In the data rows, 128 means zero.
Here are some rows, each followed by its group. Rows of different groups can look alike.
[100 151 138 139 146 118 125 128 131 126 151 167 125 123 119 130 149 105 101 104 156 105  92 107 141 136 117 137 143 110 129 130  78 124 160 151 120  93 131 151 137 134 152 133 100 154 138 147] Z858
[165 103 109  91  89 125 117 134 125 102 109 117 206 134 113 146  96  98 177 217 132 144  99 186 103  89 162 168 166 134 105 152 166 137  24 105 117 112 103  64 147  85 175 140 102  97 124 180] Z451
[173 100 116 109 131 125 106 138 125 101 107 113 154 130 153 166 108  99 140 193 158 115 111 203 102 107 186 162 139 123 108 147 167 139  82 123 100 119 127  84 113  96 133 127 117  75 134 198] Z598
[151 151 142 130 105 132 126 102 110 138 123 123 118 147 142 119 155 115  90 122 120 126  94 104 153 138  96 117 147 134 147 115 117 124 175  98 111  98 114 166 120 146 131 114 103 164 145 112] Z989
[150 112 150 118 150 103 144  91 112 139 138  66 117 156 127 132 141 114 145 140  97 170 138 146 123 113 123  95 132 138 154 112 100 135 108 125  94 115  73  95 121 112  83 133 161 140 180 137] Z966
[127 121  96 120 129 165 105 163 200 135 106 149 144 139 141 124 130 129 134 187 145  92 135 163 113 114 154 167 111 117 116 126 167  94  64  88 152 181 147 133 134 108 159 163 135  68  88 129] Z435
[117 138 121 141 120 189 119 139 159 113 108 167 121 105 130  78  94 166 164 124 118 120 138  99 166 125 119 147 127 116 106 128 181 100 117  68 203 179 117 165 123 168 129 108 154  91  68  54] Z435
[124 135 130 121 117 102 149 116 100 120 153 125 129 142 128 140  94 155 154 115 104 159 149 123 111 131 120 115 127 141 119 147 113 186 113 165 111 117 119  94 134 127 118 143 123 159 131 124] Z451
[124 133 108 141 146 177 123 143 172 117 123 143 106 130 160 118  81 182 150 132 137 111 145 112 146 128 129 137  77 119 114 134 142 131  85 119 144 194 138 152 102 157 112 167 139  88  74  86] Z435
[143 136 149 140 134 151 129 106 109 100 131 137 125 102 138 116 121 120 137 115 140 131  70 104 175 118 114 125 138 111 129 128  88 119 138 123 118 101  91 150 116 159 122 137 111 138 133 131] Z858
[146 108 115 116 110 126 128 146 157 151 109 126 185 105 113 123 173  92 114 164 124 112 154 180  80 111 155 132 101 136 138 120 149 107 111 132 137 162 180 117 148  94 152 148 150  82 127 156] Z77
[132 134 137 110  85 147 139 103  82  87 131 134 150 119 115 111  69 151 204 118  87 168 124 112 147 118 108 132 146 140  99 150 138 176  98 129 147 117 102  98 140 143 119 141 125 149 127 104] Z451
[ 84 151 132 144 168  86 131 144 147 146 170 158 102 142 124 153 174 114  75  89 154  98 110 111 118 151 123 122 128 119 142 125  52 123 169 177  93  90 138 139 139 120 144 151 106 168 153 160] Z858
[102 133 115 136 157 120 136 145 191 162 143 117  85 158 164 130 165 151 101 118 109  92 173 149  91 148 133 122  83 149 149 105  98 122 130 137 122 179 148 147 140 115 115 185 177 103 135 121] Z435
[104 112 110 136 121 139 127 171 153 139 121 150 140  91 111 120 135 122 123 112 122  95 160 127 108 139 133 147 114 140 119 126 143 117 135 149 168 172 182 130 149 110 147 124 150 108 106 132] Z77
[ 93 154 106 136 114 121 104 172 154 139 137 162 107 148 133 155 144 104  67 120 156  70  94  94 129 160 104 171 158 127 120 128 112 125 159 139 115  93 166 154 139 102 184 104  69 167 121 157] Z989
[162 116 134 110 103 109 144 103  94 110 130  95 152 139 132 138 108 127 175 157  92 169 125 158 112 106 140 119 142 151 128 134 127 144  79 123 105 115  89  80 142 119 116 151 139 122 151 149] Z451
[110 137 109 110  90 147 124 143 108  85 142 173 163 115 109 135  56 143 176 132 129 130 124 111 128 124 116 175 143 118  76 174 148 194  77 165 141 127 145  88 140 115 161 132  82 143  75 132] Z451
[ 91 128 110 125 162  61 124 161 146 147 158 136  84 170 158 191 160 112  72 123 143  76 173 185  46 164 168 148 113 132 125 140  89 164 162 208  73 117 187  94 134  67 135 147 127 129 161 207] Z598
[173  97 115 113  53 132 134 141 114 103 140 159 201 107 152 123 118  93 142 188  98 106 115 184  76 110 116 178 162 147  97 153 124 174 110 148 114 134 120  81 150  63 185 112 119  99 127 185] Z451
[107 150 143 147 167 100 150 121  99 153 158  83  66 145 146 157 153 139  78  63 133 123 126  94 136 165 112  81 110 162 166 112  73 100 173 177  86 103 141 178 106 157  91 122 111 184 169 134] Z286
[139 107 113 126 112 144 122 156 150 134 101 140 181  93 104 112 134 111 133 156 142 116 145 148 114 111 149 145 129 125 120 126 179  96 107 108 172 164 162 122 138 116 155 109 145  83 102 131] Z77
[143 143 148 115  74 206 115  99  84  95  95 127 155  84 106  96 108  96 169 121 116 131  58  95 197 118  98 139 161 136 113 132 155  92 125  90 167 112 124 181 119 178 127 101  83 148 113 104] Z286
[151 124 119 131 116 183 124 123 164 125 115 149 136 119 166  97 115 154 138 153 119 109 139 139 131 117 118 137  90 124 120 126 151 126 110  98 150 195 131 151 111 144 123 156 154  77  82  88] Z435
[127 151 116 132 147 102 113 145 142 145 129 112 106 167 143 170 138 124  69 136 165 111  96 107 136 142 125 128 142 127 148 122 123 119 124 120  84  84 131 145 113 130 143 126  73 162 137 146] Z989
[ 72 127 100 149 162  72 121 176 181 173 146 158  78 157 132 147 160 161  73  99 145  96 188 130  76 162 145 133 102 123 140 113 107 125 177 167 124 144 168 113 162  96 148 144 153 131 131 134] Z305
[113 151 134 126 120 148 122 127 105 123 128 128 123 121 117 136 132 108 111  99 143 112  94  97 150 143 109 126 132 136 129 133 114 111 141 152 122 111 161 178 112 152 130 111  75 164 125 133] Z286
[183 122 130 117 109 205 123  85 148 111  95 127 159 112 155  87  85 165 176 172 122 152 124 137 163  92 130 117  81 111 123 130 183 134  72  66 154 192 112 150  90 182 102 168 145  72  73  61] Z435
[ 81 150 117 106 124  66 139 134 128 142 155 138 132 171 105 163 147 124 123 118 110 134 169 149  66 146 133 125 128 138 122 147  96 184 121 193  97 111 169  84 167  89 151 171 113 173 144 160] Z451
[162 119 116 120 111 168 120 129 179 137 108 143 153 130 162 108 145 137 129 184 124 108 138 174 109 107 134 144  90 128 130 118 149 120  87  91 138 194 138 142 124 116 135 176 155  63 108 116] Z435
[ 55 127 103 127 158  95 114 183 164 131 158 152 120 151  85 160 118 106 116 121 157  93 145 111 106 148 123 173 161 112 101 148 115 144 110 178 128 119 152  91 147  69 165  92  95 158 118 159] Z966
[103 124  94 132 125 138 113 179 212 155 132 173 119 138 158 131 159 116  95 157 121  54 157 165  74 144 133 174 102 137 121 119 113 122 117 138 134 191 175 140 150  78 170 170 151  80 110 150] Z435
[ 83 173 109 119 120 112  98 154 155 153 132 164 121 163 105 157 157  99  63 124 158  85 104 103 122 156 113 156 149 110 125 129 122 132 152 136 112  91 181 152 142 113 185 134  56 179 118 146] Z989
[132 145 150 136 131 131 141 107  88 129 130  93 104 127 133 132 140 120 111  92 120 136  98 100 158 143 111  94 135 155 153 113 105  94 158 134 113 102 123 180 108 163  99 111 108 163 154 122] Z286
[192 126 135 104 103 145 119  95 105 130 103  88 188 126 128 141 153  80 105 183 154 134  74 162 131 100 139 114 125 134 145 129 140  99  93 111  89 108 140 156  99 142 136 138  75 119 137 164] Z286
[185  96 126 110 107 142 128 121 139 135  81  87 194  99 113 113 147 101 155 187 120 151 132 181 116  89 169 116 112 137 145 113 179  82  70  78 146 159 130 114 132 121 123 145 168  65 136 135] Z77
[143 117 122 124  84 130 143 133 100  95 153 150 151 112 137 126  84 138 153 134 105 134 129 134 110 122 115 148 147 144  99 158 123 180 115 157 127 132 112  90 135 107 147 110 117 128 111 140] Z451
[115 103  96 138 112 174 119 187 160 110 118 153 145  75 125 127  94 133 146 132 138  84 135 122 126 131 136 172 112 139  98 139 150 117 101 151 167 176 170 122 132 110 148 120 136  89  83 140] Z77
[143 115 154 131 144 118 150  92  91 126 142  83 112 140 126 116 123 133 152 115  99 175 140 116 142 118 103  92 136 130 142 121 108 142 129 128 115 119  70 108 116 132  79 109 158 143 158 106] Z966
[ 62 131 115 141 167 113 132 157 135 123 176 145  84 145 116 155  87 146 117  75 143 106 157  78 121 158  93 143 122 118 103 153  82 187 141 219 110 132 148 106 121 102 122 114 105 167 112 133] Z966
[106 120 126 137 141 118 143 143 140 144 123 103 106 115 114 124 138 145 145  91 106 130 170 122 118 142 143 104  98 155 145 108 124  99 131 139 151 158 156 136 143 136 100 146 179 119 140 117] Z77
[112 105 101 135  91 196 109 183 152 101  98 184 176  55 101  98  80 123 164 133 140  90 126 105 147 121 126 188 141 114  79 149 192 108 106 119 209 178 172 135 136 127 173  77 121  84  58 115] Z77
[120 108  92 123  84 132  91 175 188 144 103 197 177 112 116 112 156 103 112 186 149  82 144 174  84 116 147 193 141  99 102 132 168 122 137  98 165 153 170 104 174  75 212 117 125  76  88 151] Z305
[121 114 111 117 157  80 109 157 146 130 128 124 119 160 136 185 148  98 107 166 162 102 142 201  73 134 190 155 145 122 122 139 140 126 112 147  95 110 155  90 131  71 146 126 123 100 152 204] Z598
[ 92 151 138 127 143  80 161 115  90 147 165 122  93 161 118 143 109 170 145  71  92 168 175 102 109 150 114  95 121 145 130 139  98 182 146 181 111 114 126 102 141 139 102 144 139 184 147 109] Z451
[128 150 151 137 118 179 133 100  75 104 121 108 104 103 127 116  92 139 149  75 121 140  84  64 200 141  97 107 133 146 128 130 122 108 146 130 145 102 125 192  99 196  92 102  95 174 117  92] Z286
[ 86 149 129 130 142 102 118 149 153 140 148 176 124 132 115 145 184  85  78 116 155  83  99 128 110 143 124 149 138 109 129 127  65 127 162 165 105  93 163 144 154  98 174 149  94 151 144 177] Z858
[129 116 123 107 126  94 127 126 146 155 149 127 166 155 107 144 174  75  95 167 127 115 148 172  72 116 121 139 129 111 129 137 107 165 119 167  87 129 148  87 143  60 156 137 116 128 151 175] Z966
[168 121 147 114 154  68 140  88 114 149 133  81 110 171 159 163 172 121 101 145 119 152 161 205  76 125 175  87  98 132 158 123 115 154 145 143  68 114 126  98 109 114  82 158 162 111 186 170] Z598
[ 84 119 129 128 139 105 134 140 136 134 151 126 104 142 119 140 139 110 126 105 109 112 149 124 104 146 103 140 139 133 122 129  78 156 138 180 114 118 126 100 146  78 125 119 134 157 155 152] Z966
[ 86 138 116 128 135 143 105 155 122  94 129 171  96 121 128 150  79 143 156 100 148  98 137 118 131 152 142 172 141 108  78 162 147 170 140 161 146 125 167 113 120 128 132 112 108 132  97 139] Z598
[167 128 144 104 101 106 149  82  83 115 128  96 163 147 121 124 118 132 175 152  92 192 137 155 118 103 140  96 136 136 135 135 140 163  90 114 113 112  92  88 137 136 107 150 138 141 151 123] Z451
[ 90 136 116 123 138 130 120 144 196 155 112 127 101 155 130 119 170 131 136 133 108 109 159 153 108 140 147 136 111 144 143  97 132  85 111  86 155 167 139 143 160 115 127 180 179 104 135 115] Z435
[156 114 130 124 103 139 120 117 136 136  98 145 139 112 131  84 149 147 139 152 113 148 147 146 131 106 133 124 121 111 134 113 161 118 153  67 162 148 109 126 154 143 132 128 170  92 118  88] Z305
[107 144 143 146 161 111 130 129 128 122 144 137 106 124 127 136 143 124 107 103 158 125  88 100 154 139 125 119 140 118 141 123  79 107 150 137 114  82 103 147 127 145 131 131 116 162 141 137] Z858
[151 159 153 133 109 146 130  84  94 126 112 114 111 137 128 102 131 131 119 107 114 157  88  83 187 133  95 102 151 132 147 108 139 117 173  69 136  94  86 179 114 179 115 103 110 171 138  77] Z989
[162 110 147 146 120 162 154 106 103 119 113  98 124  74 136  84 107 158 165  95  85 156 151 107 153 124 119  89  96 150 140 113 143 112 149 113 166 168 114 144 115 170  76 117 193 106 126  77] Z77
[151 109  98 130 122 129 122 162 200 157 131 160 159 138 169 124 181 112  67 201 144  70 155 197  61 119 142 158 102 124 133 122 142 120 108 120 119 188 160 135 129  76 182 142 145  54 106 155] Z435
[ 91 124 105 137 173  63 124 161 180 184 136 124  83 171 135 157 176 158  79 119 143 117 191 156  72 148 162 110  85 127 158 105 106 124 146 141 100 137 156 106 159  99 128 177 164 123 151 141] Z305
[114 133 130 130 119 133 111 135 106  96 121 169 122 115 114 125  96 129 152 118 142 123 135 127 140 138 146 165 166 107  86 152 184 136 157 115 173 117 138 123 122 139 138  62 118 121  97 122] Z598
[118 164 127 124 137  96 117 124 140 160 136 117 102 177 134 157 172 112  62 120 139 114 109 117 121 150 116 117 129 132 160 112 101 129 154 126  83  89 147 145 126 123 140 150  93 173 155 138] Z989
[103 117 115 148 136 136 140 163 145 133 134 130 102  95 129 126 120 152 128  85 117 105 168 108 116 149 125 126  96 149 125 123 115 122 142 171 149 171 172 134 133 127 115 129 159 116 115 122] Z77
[114 107 119 156 151 139 145 165 138 124 129 103  85  99 139 129 101 167 145  81 110 117 156 100 132 148 133 117  98 166 138 113 113 104 132 151 150 165 133 130 127 131  90 119 183 109 127 120] Z77
[ 90 168 156 128 151  78 144  99 101 171 137  86  91 163 100 142 202 107  84  73 114 144 137 105 128 162 119  69 131 151 179  98  95  81 176 139 113  77 154 178 138 154 101 135 123 199 187 123] Z286
[ 99 143 136 128 143 106 128 117 110 122 140 138  77 142 137 148 132 136 132  89 115 121 163 141 106 156 145 126 123 129 115 140 116 166 178 166 119 118 159 116 129 127 101 134 143 143 147 138] Z598
[126 114 118  96 134 130 106 128 146 124 129 111 174 145  98 152 116  89 154 183 152 132 114 156 118 101 136 152 140 106 111 144 138 149  50 136 106 121 127  79 127  84 147 147  93 121 124 164] Z966
[182 102 131 129 115 158 138 116 114 125  95 117 186  81 112  91 112 132 152 155 129 163 139 136 144  91 144 107 113 122 131 124 201  97 107  84 173 160 127 135 108 161 119  94 156  78  97  91] Z77
[168 127 157 131 124 161 132  94  97  95 123 138 143  92 135  99 115 121 143 128 143 146  60 103 186 105 117 120 148 110 130 128 109 115 141  97 132  99  65 152 108 173 121 114 114 124 127 110] Z858
[144 135 141 137 120 139 132 116  92 124 125 104 130 115 128 129 130 115 107 116 143 126  89 103 159 132 117 108 144 142 141 124 133  88 138 124 126 101 121 178 104 159 122  83  89 149 133 125] Z286
[108 115 113 129 155  85 136 152 164 170 129 107 133 134 109 148 178 125  90 125 131 114 182 158  77 138 162 109  96 142 155 109 132  94 119 155 124 153 183 117 146 103 129 155 161 110 147 147] Z77
[158 116 130  97 109 127 105 117 127 115 106 133 167 133 134 145 143  81 145 185 130 118 123 207  97 111 173 160 145 111 108 143 164 141 109 111 116 115 144  93 132  99 140 136 124  90 141 177] Z598
[136 135 133 134 139 111 134 131 110 146 138 100 121 136 136 153 160 105  73 121 152 110 105 128 125 141 125 106 132 150 154 121 109  93 145 150  93 101 144 168 106 138 131 104  92 154 155 155] Z286
[164 134 140 133 125 170 130 104  78 108 126 100 132 107 145 129  94 136 124 118 148 139  81  94 179 123 107 104 113 135 132 139 132 117 123 138 109 117 125 177  76 184 101 106  77 147 122 114] Z286
[100 155 155 140 167  76 143 112 130 152 153 124  94 149 125 139 198 111  84  86 131 129 115 122 121 143 123  92 129 127 166 104  57 107 180 150  91  80 117 147 144 133 119 160 135 168 184 146] Z858
[ 99 124 115 115  99 142  97 161 135  97 113 186 141 108 117 136 126  84 151 143 135  80 124 167 113 139 151 206 180 115  74 150 166 141 140 131 169 121 165 104 152  86 178  89 113 107 109 172] Z598
[134 127 129 105 101  88 141 115 108 128 140 130 166 149 111 134 136 118 143 154 105 151 145 163  83 116 133 126 146 136 123 141 131 164 103 142 109 109 125  82 152  99 153 143 122 141 144 153] Z451
[124 134 137 148 154 104 135 135 134 130 151 140 111 124 145 140 161 108  87 112 148 105  90 121 129 137 120 131 139 127 144 115  61 109 165 150  95  93 106 143 129 119 141 124 115 142 160 163] Z858
[195 132 162 125 134 140 130  72  93 110 103 119 183 109 114 100 132 111 139 172 161 185  60 130 183  78 139  95 150  90 145 124 154  91 112  59 126  83  59 152  97 183 125 116 108 112 131 105] Z858
[124 125 136 128 189  53 151 107 122 163 164  80 108 184 116 157 151 134  90 125 138 167 171 136  98 126 129  73 112 116 161 126 101 147 119 168  72 108 107  97 106 111  96 120 139 152 163 133] Z966
[104 137 134 113 121 127 117 119 114 114 128 149 105 129 135 138 133 115 146 104 108 109 146 153 110 148 145 151 134 125 104 142 125 161 163 151 130 120 160 118 140 112 116 138 138 129 140 148] Z598
[156 133 142 104 144  49 161  81 101 151 144  58 136 188 137 163 151 145 132 146  88 191 162 176  74 116 160  67  97 156 169 121  96 162  88 150  52 105 104  74 138 117  87 195 151 149 190 153] Z451
[120 136 121 135 129 154 125 135 175 144 118 147 115 136 144 100 142 149 136 136 115 116 156 134 126 130 130 128 103 125 133 114 151 106 124  89 162 182 130 157 127 142 126 144 164  94 103  88] Z435
[168 118 136 116  98 109 143 105  82 111 126 127 184 128 110 110 103 127 164 167 110 182 126 152 123  99 136 118 172 131 120 141 173 143 104  93 139 108  79  92 134 124 146  86 129 122 125 117] Z451
[ 87 156 133 131 121 140 120 141 115 130 124 132 121 119  95 134 139 102 112  95 148 109  96  91 159 148 115 133 160 136 126 129 132  86 144 132 150  99 160 171 129 151 146  96  77 172 121 128] Z286
[109 128 125 120 122 128 120 131 127 124 138 165 167 124  82 115 118 104 129 145 146 130 138 117 129 117  96 148 163  86  99 152 154 159 124 143 150 124 132 102 128 103 164  70  95 142  94 123] Z966
[139 100 113 148 113 175 125 164 137 103  96 134 152  68 110 100  85 136 173 133 128 125 125 114 156 115 142 152 137 141 110 127 187  80 100  90 193 164 126 130 129 138 135  81 152  85  92 107] Z77
[180 106 138 139 122 132 141  89 124 141 121 101 109 129 177 104 132 180 127 133  92 162 158 143 125 114 132  86  70 131 156 111 120 144 157 105 108 160  96 124 115 150  74 164 187  98 139  91] Z305
[162 135 147 121 131 142 118 102 117 112 110 136 176 109 111 116 137 101 138 164 163 149  58 134 167  92 137 126 154  95 132 130 134  99 103  85 127  92  88 142 116 154 146 129  93 119 127 135] Z858
[117 169 140 114 115 110 121 104 128 161 124 113 107 175 132 141 191 103  76 110 110 123 109 115 127 151 106 110 126 135 156 107  87 135 169 123  86  97 150 159 141 133 129 171 104 184 167 133] Z989
[138 109  90 113 117 137 107 172 218 161 121 159 164 146 159 139 180  97  83 209 145  59 148 210  56 120 157 175  95 125 128 120 133 123  83 124 111 187 181 126 144  62 184 185 137  55 110 178] Z435
Which 5 groups are nearest to each row below, nearest first, going by the average distance to the group's rows?
[200  95 136 123  75 178 130 109 116 116  79 120 209  66 114  75 128 109 166 178 108 154 124 157 142  84 139 124 131 125 128 120 205  87 106  60 186 167 117 132 124 142 136  94 166  64 110 100] Z77 Z435 Z451 Z305 Z286
[137 124 112 127 108 183 115 140 176 125 107 165 145 115 146  95 125 137 143 164 121 101 136 146 129 116 125 157 111 116 111 126 167 114 104  84 171 191 139 153 130 130 152 147 147  73  79  96] Z435 Z77 Z305 Z598 Z451
[145 142 150 140 122 157 136 106  72 111 118 112 125 104 119 109 109 132 127 100 138 148  88  80 190 130 105 101 154 133 136 128 153  85 152 102 147 101 108 188  92 192 112  56  91 159 117  88] Z286 Z858 Z989 Z77 Z966
[124 134 146 134 131  95 166 103  76 108 156  97  88 144 137 126  87 178 173  77  85 184 153 101 133 139 119  89 133 161 133 128 104 161 134 147 121 111  74 101 130 152  80 127 162 166 157  99] Z451 Z966 Z286 Z858 Z989
[141  95 101 127  93 152 100 167 170 127 100 167 153  99 139 107 128 125 132 173 139  94 127 160 112 112 145 179 134 116 109 127 158 115 123  85 160 156 129 111 157  93 171 126 144  74 102 140] Z435 Z77 Z305 Z598 Z451
[145 147 133 154 132 126 121 127 108 127 132 122  94 143 148 129 124 143  93 104 139 129  94  76 170 140  96 121 153 132 142 118 127 118 168 102 118  94 100 168 106 159 131  87  95 166 129 102] Z989 Z286 Z858 Z966 Z77
Which 5 groups are nearest to each row below, nearest first, going by the distance to the centre of the group?
[104 153 132 135 110 173 116 134  96 103 114 147 138  98  99 121  91 123 133  95 158 119  78  68 187 140 103 138 158 121 108 144 157  99 133 127 162 106 149 182 106 180 143  72  62 163  88 100] Z286 Z858 Z989 Z77 Z966
[114 141 129 137 139 168 132 118 160 134 116 136  94 130 138  93 113 178 155 109 107 133 157 106 153 134 118 116  93 128 130 113 152 109 127  89 170 180 120 159 121 168 100 152 168 109 102  60] Z435 Z77 Z305 Z286 Z858
[143  90 103 114 114 153 103 160 146 100 127 145 187 110 115 138  94  77 141 199 152  95  97 155 121 101 126 194 171 107  88 152 148 142  65 129 130 129 113  84 129  62 181  78  92  94 101 177] Z598 Z451 Z966 Z77 Z435
[ 53 144 104 118 117  78 133 171 129 129 162 169 123 149  96 156 128 121 136 107 109 106 164 130  79 160 125 165 164 143 103 145 106 168 127 182 134 116 162  88 184  77 175 133 110 171 131 165] Z966 Z598 Z451 Z305 Z989
Which 4 groups are nearest to each row below, nearest first, going by the average distance to the group's rows?
[155 106 127 142 123 153 129 119 134 128 123 123 104 111 168 103 105 181 145 122 111 141 146 128 137 121 125 115  83 128 132 119 122 143 149 110 131 164 105 121 122 148  93 151 173 102 121  93] Z77 Z435 Z305 Z451
[182 139 140 144 131 143 134  97  91 123 128  87  93 148 182 135 102 153  98 119 131 145  82  86 172 132  99  95 117 145 154 121 107 138 155 111  81 106  80 165  80 171  91 124 106 157 136 107] Z286 Z989 Z858 Z966
[ 95 158 120 126 134 159 127 120 174 149 136 160 101 139 142 111 139 170 128 103 114 110 172 116 120 144 114 119  62 120 125 127 123 150 130 143 140 200 178 163 125 152 112 200 149 121  91  79] Z435 Z77 Z305 Z989
[167 111 154 124 136 112 144  75 102 134 128  75 152 146 114 114 141 109 149 158 108 187 130 151 132  97 121  92 139 119 148 120 132 140 104 104 108 113  70 100 117 123  93 125 149 128 162 118] Z451 Z966 Z858 Z286
[121 116 133 144 115 162 122 125 130 116 100 130  90 100 136  84  99 170 182 102 104 152 136 101 170 126 129 128 130 129 126 109 151 105 149  59 186 145  80 129 152 163 100 123 187 110 120  71] Z77 Z435 Z305 Z286
[153 102 120 119 104 141 125 143 143 137  94 125 185  93 107 110 148  99 140 168 124 123 140 164 110 106 154 142 123 131 131 119 176  91  98  99 163 160 153 119 141 112 150 121 156  72 117 136] Z77 Z435 Z305 Z598
[ 96 121 105 102 139 123  99 160 153 120 124 150 177 140  72 149 110  82 141 178 174 120 119 141 121 110 137 175 167  87  93 155 164 136  59 133 139 115 141  84 138  80 179 103  75 123  96 159] Z966 Z598 Z451 Z77
[ 58 136  96 135 160 122 117 183 220 166 138 142  70 162 150 148 155 145 116 115 124  67 166 142  93 162 145 160  97 150 134 106 100 102 103 140 134 174 167 136 158  93 138 188 160 109 129 146] Z435 Z305 Z77 Z598
[153 109 156 124 164  68 165  81 109 165 170  63  99 173 156 141 181 120  98 120  85 159 166 160  84 127 111  69  95 150 174 106  53 167 153 180  54 119  96 102 116  95  72 150 172 147 202 147] Z966 Z451 Z858 Z989
[118 150 157 113  84 141 141  92  65  85 109 130 149 115  73  80  76 152 231 103  81 209 127  90 183 113 116 113 186 124 104 135 185 131 112  67 201 107  70 108 150 182 117 103 139 162 116  55] Z451 Z286 Z77 Z858
Which 4 groups are nearest to each row below, nearest first, going by the distance to the centre of the group?
[101 126 117 123 147  75 118 155 140 141 149 143  98 158 145 173 164 108  88 126 137  86 164 181  63 154 166 152 136 127 120 135 112 150 164 175  96 116 175  97 141  74 139 129 133 130 154 194] Z598 Z966 Z305 Z989
Which 4 groups are nearest to each row below, nearest first, going by the distance to the group's nearest row?
[121 108 122 151 156 118 145 159 136 136 124 108 111 106 121 123 116 157 127 100 135 131 164 112 126 136 143 108 111 149 142 114 146  95 128 133 157 153 139 130 126 136 107 108 174 102 128 111] Z77 Z435 Z305 Z598
[114 136 136 134 118 127 150 116  75  89 146 136 112 125 121 118  62 178 185  88 101 173 139  84 155 134 108 116 148 137 106 148 139 171 119 139 151 117  88 106 123 160 110 104 128 164 114  87] Z451 Z966 Z286 Z598
[182 107 138 102 143 160 117  88 103  92 106  73 182 128  91 128  54 127 205 194 157 202  90 128 183  68 144 117 140  97 116 146 189 124  15  73 128 117  57  88  87 149  96 112 104 108 110 107] Z858 Z451 Z77 Z435
[137  97 119 148 139 114 146 161 149 145 128  90 105 106 140 134 149 130 118 116 105 111 159 147  98 138 146 118 100 170 154 104 107  92 128 142 128 159 135 121 139 104 104 135 193  97 158 151] Z77 Z435 Z305 Z966
[118 152 143 133 165  86 134 115 135 148 153 140 122 147 128 149 171 113  72 116 160 124 108 129 117 131 136 102 116 106 151 125  70 128 154 163  79  91 134 145 123 133 138 159 103 152 152 156] Z858 Z989 Z286 Z966
[149 104 122 127 114 159 121 121 147 131 107 115 112 112 167 114 109 163 154 135 106 130 136 145 131 119 136 128  78 137 132 116 111 144 122 113 124 162 110 111 138 129  96 185 172  93 130 117] Z305 Z435 Z77 Z451
Which 5 groups are nearest to each row below, nearest first, going by the distance to the group's nearest row?
[106 149 115 137 110 129 106 164 147 134 128 155 109 147 131 139 143 100  87 122 145  81  84  99 143 153 111 168 183 135 124 121 123 109 160 108 132  92 134 160 145 111 178  91  81 159 130 143] Z989 Z286 Z858 Z966 Z598
